rotation steps, each row followed by its count of steps
The counts run from 0 to 491.
[117 131 105  84 106 143 148 146 139 105 135 155 123  92 118 118  98 122
  98 199 141 126 134 163 111 110 106 166 138 123  93 124 115  69 155 115
 131 102  95 118 160 127 161 152 113 128 162 105 156 137 125 174 107  80
 154] -> 263
[157 131 134 141 107 146 131 101 176 146 142 118 143 138 138 179  97 133
 100 106 134 110 126 123 110 144 141 112 192 114 113 123 105 182 124 137
 131 146  95 152 140 146 133 151  91  94 145 173 111  60 114 143 144 169
 120] -> 98
[153 104  90 132 146 135 162 122 131  46 107 127 147 125 174 100 113 111
  94 114 134 109 140 147 130 124 146 128 144  99  80 149 103 151 167 121
 130  87 144 164 140 122 158 150 122 170 164 103  91 177 104 144 137 109
 154] -> 307
[ 66 149 116 165  99 140 120 150 155 136  95 134  96 150 137  92 109 119
 139 116 103 125 185 157 138 153  87  95 179 148  99 118 144 126 112  74
  93 145 126  98 174  95 126 119 108 138 141 130 115 138 131 169  96 112
 130] -> 216
[164 133 118 133 104 161 164 122 149  60 150 131 147 136 148 122 126 113
 107 128 119 109 149 166 112 134 161 121 130 107  60 166 105 163 159 108
 159 111 133 182 142 142 155 149  92 143 136 107 134 150 120 170 100 159
 155] -> 309
[153 107  70 134 156 122 123 121  64 104 137 133 178 119 143 113 139 133
 116 140 129 100 113 160 153 129 203 171 105  98 134 127 121 125 134 159
 162 123 114 129 141 111 157 136 176 143 149 139 116 108 134 183  85 142
 109] -> 339
[126 137 123 132 118 155 139 148 132  93 141 134 123  81 156 133  82  74
  95 155 155 111 120 116 106 119 153 111 168 114 108 146 109 148 155 156
 121  85  93 192 152 132 120 155  82 132 135 137 127 132 110 167  99 177
 135] -> 33
[137 107 116 154 129 151 161  98 116  74 123 135 126 112 146  75 120  99
 149 126 132 121 119 156 160 161 131 108 139  97  95 133 105 173 161 148
 113 103 124 145 110 121 129 133 123 225 180 116  98 172 118 128 108 124
 132] -> 298
[160 100  93 143 168 103 134 150 105  86  90 134 124 101 148 136 117 102
 106 162 121 119 128 131 129 137 152 105 156 100 121 117 122 136 120 141
 120 114 109 181 127 113 131 154 122 135 144 146  59  99  72 160  72 185
 106] -> 54
[ 97 102 122 155 121 110 106 157 129 138  82 147  82 107 145 114  91 115
 115 167  97  99 171 135 120 128  95  90 185 138 147 117 141 101 123  86
 106 144  99 142 169  82 130 135 126 131 183 149 103  96 107  96  97 129
 129] -> 491
[134 131 142 120 108 150 139 132 122  99 132 149 131 108 136 143  89  82
  73 156 156 121 134 119  98 121 144 121 137 114 100 133  98 124 140 157
 143  98  95 210 153 154 125 150  82 132 135 132 119 137 111 153  87 177
 137] -> 34
[113 146 164 146 155 135 109 116 109 137 129  97 107 129 137 111 120 127
 136  84  94 128 155 150 117 119 142  97 160 125  89 113  98 156 121 143
 142 161 112 110 128 124 105 111 188 132 178 172 130 133 165  38 125 117
 158] -> 160
[100 159 127 166 103 105  84 157 106 166 142 171  96  92 146 117  82 103
 131 155 122  96 159 138 114 132 148 129 128 144 147 137 134 109 118 133
 127 127  89 161 169  77 127 146 128 116 176 145 160 101 174 101 103 111
 167] -> 478
[101 192 107 167 164  95  85 131 115 138 146 131 112 121 136 119 124 149
 135  92 150 141 155 149 120 106 141 155 113 144  92  81  92 139 108 153
 116 156  93  89 133 117 118 136 155 120 153 176 136 125 175 122 137  83
 141] -> 178
[132 137 137 147 166 109 116  99  95 115 132  78 160  79 168 128 109 151
 109  95 113  92 103 101 146 135 148 110 179 113 109 110 112 151 143 175
 118 130  83 156 154 133 101 122 128 122 129 176 110 137 120  90 122 147
 111] -> 394
[ 94 151 121 205 108  91  85 120 110 167 122 176  94  99 134 103 108 104
 133 138 129 121 181 115 141 127 100 116 118 133 146  99 125 110  85 146
 110 162  87 132 140  92 118 119  96 134 155 161 113  87 133 101  90 146
  93] -> 481
[ 97 151 105 171 134  86  78 162  99 163 132 170 100 102 151 116  81 106
 114 149 135 112 162 121 108 128 142 142 131 146 152 109 122 104 107 144
 123 109 101 163 170  77 134 147 141 134 155 154 123 108 169  91 127  97
 160] -> 477
[ 88 165 183 136 102 145  91 142 111 156 120 170  98 125  72  79 110 150
 150 135 114  97 157 151 138 152 108 118 144 159 111 128 108 107  81 123
 143 167 123 120 142 101 125 118 102 137 152 122 120 123 154  98  63 106
 142] -> 204
[ 76 172 118 138 113 120  81 189 124 148 132 149 104 136 107  99  98 147
 133 122 113 121 155 145 120 136 145 137 109 155 125 116 129 104  94 103
 124 133 130 109 161  86 152 125 138 106 155 141 156 113 177 174  99  52
 149] -> 198
[142 107  83 143 134 148 133 116  87 108 149 128 164 103 144 110 133 138
 149 153 121  99 107 164 157 151 203 161 122  95 137 150 124 150 139 149
 134 128 101 136 133 101 138 127 153 139 157 150 120 102 143 194  76 164
 110] -> 340
[142 130  91 147 114 133 159 104  98  80 157 123 161  99 163 102 123 105
 126 122 132 123 137 154 142 139 198 165  88  90  99 150 112 162 162 142
 140  91 123 169 121 119 144 140 129 154 157 141 129 152 172 181 131 125
 146] -> 317
[157 110 127 167 154  90  98 106 103 123 126 129 138 113 129 144  94 167
 100 100  94  93 125 109 129 139 141 101 124 119 127 114 108 153 113 152
 138 167  84 121 146 138 147 130 127  85 163 180 136  59  92  83  97 143
 105] -> 118
[137 163 143 151 137 121 113 145 138 154 111  85  84 144 147 170 122 170
 139 101  84 155 136 174 120 152 161  73 145 132  85 141 136 160 143 105
 139 128 108  90 145 122 127 158 162  95 151 138 154 102 135 128  94 124
 175] -> 148
[171 110 142 106 114 135 135 108 153 153 146 101 133 126 151 172 106 145
 111 114 144 111  96 141 126 155 159 140 173 100 125 152 101 173 129 156
 151 117 130 181 131 131 140 148 134 141 176 159 121  69 173 106 168  96
 150] -> 93
[130 172 122 188 126 101  71 118 124 158 160 159 117 122 173 114 128 108
 147  97 154 113 165 140 106 125 133 113 137 145 113 107 114 155 100 180
 138 172  92 164 128 115 100 120 135 165 133 182 137 121 144  73 118 122
 120] -> 458
[138 110 140 130 116 166 131 120 127 131 126 161 153 144 148 129 123  80
  84 150 164 132 120 155 107 131 110 103 158 124  85 117 113 114 143 160
 161 106 111 185 158 150 116 140 134 206 128 127 127 179  82 128  84 155
 132] -> 12
[ 91 119 124 125 116 168 140 118 112 118 116 184 126 111  73  91 114  97
  95 189 155 144 133 147 139 124  95 150 116 125 106  90  86  89 128 146
 129 125  89  95 146 133 131 135 105 166 148 113 100 143  93 161  76 144
 117] -> 269
[114 145 127 162  87 122 146  87 163 109 117 151 129 146 147 104 142 114
  96 119 120 144 196 172 127 111  49 125 152 136  56  91 119 109 122  87
 149 161 109 117 159 133 133 125  82 142 136 140 130 153 104 124 136 135
 121] -> 237
[119 147 121 155 136 130  81 161 150 149 132 139 124 163 165 130 127  99
 102  77 135 117 176 149  86 109 134  77 170 162  92 109 121 141 115 129
 147 170 120 166 156 117 106 120 182 145 120 171 122 125 120 109 100 137
 130] -> 449
[108 162 155 134 123 158  90 172 124 174 128 100  99 130 139 156 135 126
 138 127 118 138 141 152 120 143 169  71 144 148 112 130 150 132 111 123
 143 155 105 148 149 118  98 122 169 102 109 170 134  97 126 167  40 158
 119] -> 428
[163 112 106 124 142 122 166 100 135  53 109 119 145 128 155 125 122 128
  91 122 136 130 124 156 136 138 121 134 145  98  63 126  96 142 139 137
 142  92 147 162 136 127 155 155 106 178 146 103  71 171  99 150 138  99
 154] -> 306
[129 152 170 143 136  96 116  97  99 180 102  96  90 118 106 179 115 187
 123 117 106 158  88 135 170 183 140 104 121 112 128 119 120 138 108 156
 131 125 118 101 131 124 130 150 127 110 159 134 108  84 162 121  98  96
 142] -> 135
[143 140 134 155 125  68 105 126 141 146 103 155  74  92 128 145 123 154
 136 174 108 116 154 153 144 146  84 119 149 129 117 111 131  98 109 125
 125 147  95 141 150  84 137 157  81 112 167 133 110  93  95  98  88 121
 130] -> 489
[137 166 139 123 174  84 107 121  96 126 110  88 146  96 144 177 111 170
  64 131 123 124  92 117 118 117 159 126 160 132  99 101 117 107 127 171
 139 110  91 160 166 128 114 171 123  82 104 150  99 128 118 130 107 125
 158] -> 402
[155  98  85 119 134 110 129 162 119  88 130 111 121  66 171 137 119 120
 115 161 111 113 120 143 122 135 169 121 113  75 133 154 137 121 131 129
 130 112 139 204 125 104 165 144 120 105 165 148 123  84 109 170  81 104
 118] -> 51
[123 151 135 159 121 110 108 137 142 129  99 164 110 153 127 100 137 155
 143 123 101 102 183 169 124 146  76  96 142 150  76 115 136 111 101  85
 145 181 136 106 163 103 145 126 108 138 148 125 125 144  89 121  74 115
 124] -> 214
[133 143 134 140 116 122 124 104 106 146 170  68 158  78 177 158 113 167
 113  91 115 108  86 124 139 148 179 131 112  99 120 138 126 157 143 172
 142 123 111 169 143 131 121 127 131 105 133 166 175 119 169 127 125  93
 126] -> 391
[105 120  92 122 106 125 144  99 154  98 123 152 131 100 121 110 131 119
  78 168 141 135 155 140 135  99  58 157 129 119  85  72 103  75 121 118
 120 144  94 100 144 137 144 135  83 125 145 144 122 132  91 175 110 100
  98] -> 260
[189 107 121 132 120 137 130 122 163 135 122 120 109 138 147 174 149 136
 140 132 119 134 120 169 134 170 157  91 177  91 102 163 127 173 127 125
 154 139 122 179 119 128 132 148 122 140 158 148  95  66  92 160  93 168
 129] -> 75
[135 104 105 102 131 159 156 160 143  81 112 137 118 116 134 108  99 115
 117 162 118 125 112 169 124 141 133 107 137 102 101 142 129 109 161 110
 116  80 145 131 149 114 164 145 142 178 181  96 126 152  98 177  91  69
 151] -> 285
[142  94 117 123 117 136 133 109 148 143 138  92 142 122 156 162  99 129
 109  94 139 120  99 120 137 151 157 137 181  93 148 129 104 177 137 156
 123 115 132 167 127 124 136 133 144 145 171 174  99  72 180 122 172  85
 129] -> 92
